which system made each run
In the rows, zero is written as 128.
seq 1, V (10 x 28)
122,113,118,123,100,72,155,162,121,136,152,155,151,119,143,138,112,118,120,150,117,169,89,112,159,126,155,156
139,94,109,128,117,91,159,157,131,133,134,125,177,124,125,124,127,122,111,141,118,153,80,88,139,147,142,145
141,88,105,121,128,122,148,127,139,123,117,103,182,131,109,107,146,113,105,128,122,136,85,103,121,142,136,116
134,104,100,111,121,143,138,100,139,125,125,92,169,133,100,110,155,95,90,116,125,123,96,125,120,122,135,93
127,124,104,111,116,143,133,92,138,131,138,95,142,137,104,111,149,94,103,126,117,121,118,142,138,103,134,94
113,143,109,114,102,123,131,103,130,133,161,117,118,133,121,123,136,92,111,137,118,134,139,149,154,103,143,107
113,143,114,124,98,104,128,127,127,135,165,144,118,132,130,132,127,107,121,147,123,140,133,148,162,99,148,131
116,133,116,122,103,87,139,150,126,134,160,149,126,124,138,143,119,112,128,148,116,158,122,127,158,112,151,145
122,124,123,132,117,98,143,151,122,134,139,140,143,126,133,133,120,125,122,144,129,150,107,111,144,134,141,143
133,104,116,131,129,112,142,145,131,128,128,125,156,123,119,126,125,126,123,139,123,143,95,107,133,140,132,132
seq 2, M (10 x 28)
136,144,172,163,176,160,98,129,118,114,92,133,95,114,137,133,117,173,163,112,151,96,160,116,90,149,87,135
117,169,158,143,146,163,93,103,124,126,122,132,64,123,137,139,120,133,147,122,138,102,182,155,113,108,99,119
107,170,130,116,117,151,109,89,135,136,159,131,76,138,126,129,132,100,126,135,127,116,183,173,147,79,126,102
108,150,103,101,92,125,131,100,129,141,170,120,118,140,121,129,138,83,104,144,115,135,147,160,169,88,148,104
118,117,94,103,101,104,152,122,136,138,159,118,155,138,119,123,139,92,96,143,109,150,106,131,157,114,158,116
135,100,110,128,120,107,156,142,137,130,128,119,181,128,120,117,129,121,108,136,122,146,83,98,133,141,138,134
146,89,130,142,145,120,136,155,128,118,101,118,164,117,126,119,129,147,125,122,131,135,86,89,107,158,122,134
142,111,150,150,163,143,123,146,124,120,92,129,141,118,127,125,127,162,139,110,141,123,112,98,102,162,105,136
137,140,155,146,158,154,106,126,120,118,101,131,108,116,131,135,119,156,149,119,142,112,148,120,110,137,97,130
122,152,149,134,140,152,108,109,126,128,125,138,90,119,126,133,126,128,135,124,132,113,163,150,123,111,113,114
seq 3, N (10 x 28)
106,181,117,101,109,186,99,47,140,137,160,105,72,144,106,117,147,76,114,117,125,89,195,196,143,61,117,59
112,195,161,136,137,172,81,93,117,127,138,142,38,124,134,147,119,128,156,119,138,95,213,178,129,86,100,107
124,170,179,167,164,147,87,144,113,119,105,169,64,108,155,155,101,176,170,119,145,116,180,129,111,130,97,150
143,115,171,173,168,128,116,174,112,119,90,156,124,104,150,141,105,189,163,119,145,131,123,86,98,176,102,164
152,80,139,148,156,116,146,164,119,117,84,122,179,113,126,121,126,166,131,121,138,134,71,76,92,182,119,154
156,72,110,126,133,121,160,137,134,117,99,88,195,123,104,104,139,126,100,119,130,129,59,82,105,161,132,118
136,91,91,98,119,148,145,98,140,124,126,82,176,138,93,103,164,89,89,118,113,121,92,124,127,123,137,88
121,136,97,97,113,157,127,75,145,129,140,91,132,143,98,112,157,78,96,121,118,112,137,158,138,95,132,76
112,162,122,114,120,162,107,84,134,131,144,114,85,137,112,118,145,101,117,122,129,106,169,161,138,86,120,92
115,167,152,138,140,155,96,108,125,128,133,140,71,119,136,133,118,136,143,122,134,112,172,157,127,103,113,120
seq 4, C (10 x 28)
118,151,88,89,98,165,124,52,144,131,157,85,122,152,96,114,157,63,90,121,112,108,157,180,155,70,139,62
123,157,121,113,139,202,91,50,143,129,122,83,96,139,100,106,157,92,114,106,129,77,186,170,115,89,100,63
126,169,157,142,158,190,80,81,129,120,110,121,68,126,124,122,134,134,144,111,146,83,193,155,103,109,89,97
122,171,171,160,156,152,90,128,115,124,118,157,63,109,151,148,103,160,163,122,141,117,180,142,117,117,103,136
113,172,158,162,127,105,116,165,111,137,146,185,74,113,161,159,93,157,165,143,137,145,163,133,145,126,130,169
102,158,133,134,101,74,130,165,113,139,170,182,95,114,161,159,100,128,141,153,119,169,133,135,165,105,149,163
109,144,109,115,87,84,145,145,126,142,175,161,117,132,136,142,117,92,117,154,111,160,127,144,177,93,160,142
115,138,100,105,93,114,139,109,138,136,168,125,127,143,118,127,140,81,106,137,112,135,128,156,161,89,150,103
118,141,113,110,114,153,119,79,138,127,145,100,123,139,104,116,151,93,103,119,121,109,144,156,132,91,129,83
126,145,133,122,141,176,103,81,137,127,122,102,101,130,110,114,146,111,117,113,135,90,157,151,119,105,105,90
seq 5, Y (10 x 28)
147,82,114,131,138,121,147,142,137,116,105,101,184,123,111,111,138,127,108,118,129,134,67,85,109,162,125,124
141,104,128,150,133,92,150,169,120,125,118,140,162,118,135,129,118,146,129,142,136,158,84,90,123,156,136,158
124,136,143,151,127,89,136,175,116,132,127,167,125,112,153,145,94,154,150,148,133,155,119,104,135,144,141,169
118,153,158,153,131,115,113,156,119,129,130,168,91,115,152,143,104,154,152,141,134,138,152,125,134,129,127,162
124,152,154,147,139,152,101,118,124,127,122,145,85,117,138,138,119,139,144,127,137,117,164,141,121,116,108,126
130,141,141,134,150,169,98,100,133,121,111,114,107,128,116,122,137,134,134,111,141,99,155,140,110,117,102,103
137,118,128,125,147,170,117,96,141,120,105,90,136,130,108,110,145,122,118,109,132,101,129,128,102,133,106,94
144,100,120,130,139,154,133,114,139,120,106,94,156,124,110,109,143,124,104,114,133,117,105,111,109,142,117,101
135,99,119,133,135,123,138,132,132,124,112,118,169,121,117,117,133,130,117,124,129,132,90,98,118,150,131,128
133,111,131,137,136,105,138,152,124,127,124,136,146,121,131,129,116,140,130,137,127,146,104,99,131,146,130,142

runs to name
seq 6 (5 x 28)
104,197,158,143,123,123,93,131,110,139,161,176,46,120,158,153,104,136,164,149,138,132,196,162,156,95,125,146
93,184,129,119,93,103,120,132,121,140,179,167,71,127,147,152,112,104,136,153,115,146,177,172,183,74,152,136
99,151,105,109,80,78,142,143,125,140,187,160,107,132,140,145,113,81,116,155,107,170,130,152,182,84,171,137
115,121,105,112,85,72,156,159,130,131,163,155,155,126,137,139,121,105,116,150,110,170,89,122,167,115,166,147
128,97,119,137,115,73,158,178,121,130,134,152,163,118,143,137,119,132,127,146,125,164,79,94,142,149,149,164
 | M
seq 7 (5 x 28)
146,129,162,153,187,203,92,88,123,115,73,84,117,127,113,107,142,165,142,102,160,63,162,122,68,162,70,100
141,135,179,168,184,155,96,146,110,110,81,139,95,109,143,133,112,188,167,113,154,102,149,105,85,166,86,147
127,135,168,171,148,98,122,190,110,125,114,178,113,106,163,152,92,181,162,141,137,147,126,97,123,161,125,186
121,127,137,147,113,54,151,193,117,130,148,181,135,110,162,152,93,143,144,157,128,178,96,99,157,141,158,180
121,109,101,114,90,70,160,161,133,139,158,148,164,130,134,133,118,110,112,151,112,172,84,117,167,123,166,146
 | C
seq 8 (5 x 28)
138,137,144,138,159,192,99,87,133,125,98,93,111,132,110,110,141,136,129,101,143,81,157,136,99,128,91,90
127,161,149,129,142,176,96,92,131,126,124,114,82,127,124,125,132,119,132,114,141,96,178,156,113,106,103,108
113,170,152,142,138,144,102,122,121,129,136,146,74,122,139,138,118,131,149,128,131,114,171,156,129,103,113,129
119,159,157,148,132,118,112,152,113,131,135,163,88,121,150,149,109,151,152,133,132,137,161,134,134,124,128,155
126,136,155,155,144,113,121,160,118,128,114,156,112,110,150,142,102,161,149,131,132,139,129,112,124,144,121,157
 | V
seq 9 (5 x 28)
120,168,151,139,139,163,96,103,122,124,127,136,72,125,132,131,125,130,146,122,137,104,183,160,120,104,107,111
133,146,165,156,160,152,98,138,119,119,108,145,91,116,142,137,111,159,154,119,144,117,157,134,110,136,103,145
141,117,156,156,160,135,122,153,121,119,94,137,128,112,140,127,116,165,146,119,141,125,121,100,103,160,109,150
150,94,137,145,149,130,133,150,127,119,93,123,164,112,119,119,127,149,130,115,134,130,89,91,101,170,117,137
144,88,117,126,141,133,139,123,136,120,108,99,171,128,109,114,143,124,112,117,123,126,85,102,109,149,126,120
 | N
seq 10 (5 x 28)
145,133,165,162,180,167,101,122,120,117,85,121,109,115,130,122,120,172,157,107,148,99,148,112,89,159,85,131
151,102,152,151,172,157,117,135,124,112,78,110,149,120,128,117,132,165,142,108,149,108,114,92,79,175,96,126
153,89,132,138,159,158,130,121,137,117,86,95,169,122,110,107,149,147,117,106,138,101,92,85,85,165,108,109
145,91,116,123,146,162,136,103,141,120,98,80,170,131,101,96,153,116,102,107,128,102,102,109,97,146,112,94
135,110,112,115,140,172,127,83,143,124,117,80,150,139,97,103,163,110,100,106,126,103,125,129,114,122,113,79
 | N
seq 11 (5 x 28)
148,114,182,172,175,113,121,186,110,113,81,165,128,97,158,143,95,201,170,117,149,135,111,76,91,184,103,175
142,139,179,176,180,138,102,164,111,110,88,160,96,101,160,143,99,193,173,117,152,118,145,105,89,162,94,163
142,144,177,172,181,169,90,129,112,115,81,132,88,115,142,130,115,184,170,110,154,96,164,110,86,157,85,138
145,123,161,154,182,185,96,103,124,114,74,99,113,119,119,117,134,167,151,105,152,82,152,113,74,158,81,115
152,101,146,144,182,184,115,106,124,112,72,83,149,127,110,106,148,161,138,100,156,88,127,101,71,169,88,105
 | Y
